In the data rows, 500 means zero.
Here are some points:
array([475, 452, 471, 463, 469, 460, 437, 459, 453, 476, 586, 628, 525, 473, 643, 460, 565, 510, 463, 515])
array([464, 455, 460, 525, 468, 449, 535, 450, 663, 525, 443, 562, 456, 476, 457, 461, 355, 472, 472, 582])
array([459, 455, 785, 476, 688, 450, 736, 446, 443, 458, 451, 628, 455, 473, 465, 891, 355, 461, 461, 450])
array([464, 594, 460, 451, 463, 459, 646, 674, 449, 612, 457, 494, 469, 481, 456, 447, 499, 486, 455, 474])
array([478, 455, 468, 449, 468, 480, 455, 442, 629, 474, 582, 628, 470, 476, 729, 459, 355, 622, 465, 476])
array([457, 454, 451, 442, 461, 760, 421, 593, 467, 452, 452, 545, 471, 570, 417, 468, 499, 713, 464, 431])
array([454, 679, 449, 471, 642, 785, 487, 632, 436, 471, 729, 562, 467, 496, 490, 451, 455, 475, 458, 486])
array([454, 456, 451, 569, 472, 447, 436, 467, 600, 452, 462, 562, 475, 479, 638, 465, 630, 452, 450, 633])
array([460, 735, 453, 463, 734, 463, 738, 449, 461, 637, 447, 449, 461, 480, 633, 460, 402, 467, 461, 447])
array([449, 680, 445, 481, 629, 438, 673, 465, 510, 674, 451, 628, 569, 498, 431, 441, 455, 478, 458, 459])
array([463, 753, 458, 466, 640, 452, 685, 445, 450, 464, 642, 545, 468, 482, 627, 454, 549, 429, 450, 464])
array([473, 453, 463, 575, 474, 473, 473, 456, 452, 477, 574, 494, 640, 473, 466, 459, 565, 474, 449, 476])
array([554, 702, 455, 471, 563, 440, 505, 453, 421, 658, 453, 449, 477, 619, 506, 443, 355, 437, 468, 487])
array([468, 457, 460, 465, 470, 460, 445, 451, 471, 461, 481, 494, 609, 482, 456, 450, 455, 581, 459, 636])
array([460, 456, 603, 457, 468, 475, 497, 629, 462, 470, 453, 494, 458, 490, 476, 669, 499, 464, 740, 438])
Here are 10 more points, each followed by its number:
array([461, 453, 450, 548, 460, 487, 437, 453, 652, 479, 449, 494, 462, 532, 427, 454, 565, 474, 471, 513]) 0
array([560, 455, 540, 462, 466, 451, 434, 453, 641, 457, 452, 347, 473, 576, 462, 462, 565, 443, 466, 573]) 1
array([606, 451, 652, 465, 470, 455, 456, 456, 460, 476, 454, 396, 701, 466, 476, 469, 355, 432, 639, 632]) 2
array([474, 452, 460, 453, 466, 533, 472, 449, 457, 476, 545, 494, 467, 503, 531, 475, 355, 433, 465, 455]) 3
array([457, 455, 455, 452, 466, 720, 468, 558, 448, 464, 570, 545, 438, 469, 472, 466, 355, 531, 464, 445]) 4
array([498, 452, 456, 560, 470, 453, 466, 453, 563, 504, 452, 628, 457, 478, 442, 452, 455, 439, 473, 444]) 5
array([549, 454, 510, 624, 476, 467, 440, 452, 588, 471, 448, 562, 446, 470, 463, 469, 402, 444, 547, 458]) 6
array([465, 451, 454, 436, 457, 486, 550, 459, 410, 488, 649, 628, 921, 490, 474, 456, 455, 422, 452, 497]) 7
array([455, 455, 447, 459, 629, 661, 447, 446, 452, 694, 453, 347, 467, 644, 445, 468, 549, 629, 464, 436]) 8
array([455, 452, 682, 452, 712, 445, 448, 457, 496, 465, 458, 562, 450, 603, 483, 768, 499, 446, 460, 495]) 9
Which of these numbered points is nearest to each point below, looking only along the 8 directions in which the first points spread most? Its number follows each.
array([456, 456, 447, 469, 475, 426, 655, 458, 615, 612, 501, 396, 514, 465, 476, 460, 549, 499, 464, 449]) > 5
array([476, 452, 469, 616, 463, 444, 467, 447, 563, 462, 455, 545, 597, 486, 600, 452, 455, 439, 473, 483]) > 5
array([470, 456, 542, 606, 481, 459, 467, 453, 492, 462, 452, 347, 472, 495, 449, 537, 630, 432, 520, 423]) > 1
array([470, 454, 457, 452, 471, 863, 425, 606, 506, 470, 458, 628, 461, 605, 424, 454, 402, 612, 458, 431]) > 4
array([461, 456, 451, 466, 472, 749, 489, 583, 457, 463, 565, 347, 457, 485, 483, 566, 499, 529, 460, 447]) > 4
array([438, 459, 445, 588, 475, 454, 559, 452, 491, 443, 619, 628, 810, 505, 463, 460, 499, 480, 463, 412]) > 7
array([455, 453, 456, 486, 585, 453, 415, 452, 406, 518, 454, 396, 463, 484, 606, 454, 355, 591, 454, 500]) > 3
array([954, 456, 463, 462, 999, 479, 440, 454, 433, 999, 457, 562, 445, 999, 432, 468, 565, 437, 469, 410]) > 8
array([703, 454, 882, 463, 729, 465, 426, 453, 468, 471, 456, 562, 468, 470, 424, 705, 455, 470, 463, 434]) > 9
array([519, 455, 562, 665, 469, 454, 454, 459, 463, 461, 528, 449, 568, 476, 460, 457, 455, 432, 471, 439]) > 1
array([455, 458, 617, 447, 605, 465, 445, 458, 461, 450, 456, 396, 467, 477, 437, 775, 355, 442, 565, 406]) > 9
array([523, 634, 457, 467, 474, 538, 543, 448, 500, 576, 448, 562, 465, 479, 471, 458, 549, 451, 472, 482]) > 5
array([507, 572, 451, 461, 469, 586, 425, 576, 448, 478, 450, 347, 453, 454, 419, 517, 499, 486, 462, 394]) > 8
array([457, 455, 451, 445, 462, 779, 416, 587, 448, 466, 460, 562, 460, 561, 452, 450, 499, 562, 455, 453]) > 4
array([465, 454, 456, 469, 475, 834, 453, 448, 486, 479, 833, 396, 453, 475, 629, 465, 402, 722, 468, 462]) > 4
array([463, 454, 459, 459, 470, 447, 429, 444, 446, 459, 698, 545, 666, 459, 477, 465, 630, 840, 463, 750]) > 7
array([470, 454, 462, 423, 500, 468, 449, 459, 469, 524, 460, 347, 440, 453, 451, 463, 630, 474, 467, 641]) > 1
array([469, 599, 456, 447, 547, 486, 547, 454, 487, 470, 585, 562, 479, 485, 559, 456, 402, 469, 472, 426]) > 3
array([637, 455, 626, 731, 471, 435, 457, 461, 597, 450, 446, 628, 441, 464, 488, 468, 402, 474, 604, 466]) > 6
array([475, 456, 458, 469, 474, 456, 679, 458, 616, 461, 580, 494, 609, 474, 487, 463, 549, 441, 456, 606]) > 5
array([471, 453, 464, 468, 471, 473, 510, 454, 446, 480, 652, 347, 710, 468, 613, 465, 630, 453, 462, 474]) > 7
array([458, 456, 453, 568, 466, 480, 505, 452, 453, 470, 588, 449, 704, 477, 454, 476, 499, 453, 467, 420]) > 7
array([469, 656, 461, 454, 601, 448, 613, 459, 418, 632, 454, 347, 457, 476, 487, 462, 565, 532, 459, 476]) > 8
array([463, 644, 583, 471, 470, 474, 454, 453, 433, 470, 454, 396, 605, 479, 460, 661, 565, 461, 638, 440]) > 2
array([548, 453, 550, 451, 462, 481, 415, 452, 529, 483, 461, 628, 547, 520, 451, 461, 549, 463, 452, 472]) > 5
array([564, 566, 461, 463, 468, 466, 566, 450, 564, 564, 455, 494, 472, 471, 430, 471, 630, 442, 470, 421]) > 5
array([453, 453, 447, 442, 467, 597, 455, 457, 510, 452, 677, 347, 478, 480, 447, 449, 630, 755, 473, 816]) > 0
